128 stands for zero in the data rows.
Here are some points:
[116, 105, 86, 137, 97, 144, 149, 99]
[147, 165, 140, 107, 112, 106, 145, 137]
[116, 113, 108, 139, 106, 155, 142, 102]
[112, 100, 83, 144, 147, 145, 126, 85]
[119, 99, 80, 134, 108, 135, 103, 95]
[132, 158, 133, 129, 116, 114, 148, 150]
[88, 128, 144, 146, 103, 153, 150, 134]
[125, 151, 145, 104, 108, 119, 161, 149]
[158, 180, 152, 110, 119, 107, 125, 128]
[163, 105, 152, 104, 118, 66, 87, 152]
[170, 164, 142, 90, 120, 102, 114, 120]
[106, 129, 132, 180, 129, 154, 152, 130]
Then 21 other points, each followed by its number:
[85, 112, 120, 144, 128, 151, 128, 124] 0
[147, 158, 152, 119, 132, 126, 166, 152] 1
[122, 103, 88, 155, 107, 140, 120, 109] 2
[125, 165, 147, 107, 99, 106, 146, 156] 3
[141, 143, 139, 128, 147, 119, 144, 126] 4
[163, 157, 140, 89, 129, 112, 115, 122] 5
[140, 163, 143, 116, 115, 105, 146, 136] 6
[151, 142, 128, 125, 144, 112, 132, 122] 7
[93, 111, 126, 150, 137, 151, 132, 132] 8
[160, 155, 122, 94, 106, 98, 126, 122] 9
[93, 94, 138, 126, 203, 167, 126, 145] 10
[132, 130, 145, 158, 138, 159, 132, 116] 11
[117, 87, 122, 109, 150, 160, 119, 111] 12
[152, 160, 103, 90, 98, 109, 149, 127] 13
[124, 161, 102, 116, 80, 100, 168, 136] 14
[90, 100, 119, 127, 132, 152, 117, 122] 15
[169, 171, 148, 104, 123, 110, 120, 122] 16
[137, 91, 102, 121, 129, 145, 97, 89] 17
[153, 98, 146, 122, 103, 84, 66, 140] 18
[125, 108, 133, 137, 142, 152, 122, 127] 19
[123, 124, 145, 146, 114, 151, 143, 137] 20
Which of these numbered points is nearest to each point below, looking only along the 2 directions in which the first points spread most? Its number follows each.
[132, 100, 181, 120, 130, 95, 81, 172] > 5
[104, 121, 106, 151, 114, 138, 123, 107] > 15
[94, 104, 152, 111, 203, 168, 96, 141] > 19
[124, 129, 140, 158, 138, 157, 138, 121] > 11
[125, 82, 116, 96, 152, 152, 96, 97] > 17
[159, 166, 129, 124, 109, 98, 150, 132] > 6
[135, 164, 113, 140, 84, 84, 139, 142] > 4
[130, 151, 161, 112, 130, 117, 149, 162] > 3
[113, 145, 163, 114, 136, 128, 149, 158] > 1
[115, 105, 93, 158, 146, 135, 132, 94] > 2
[87, 98, 80, 121, 147, 143, 84, 73] > 17
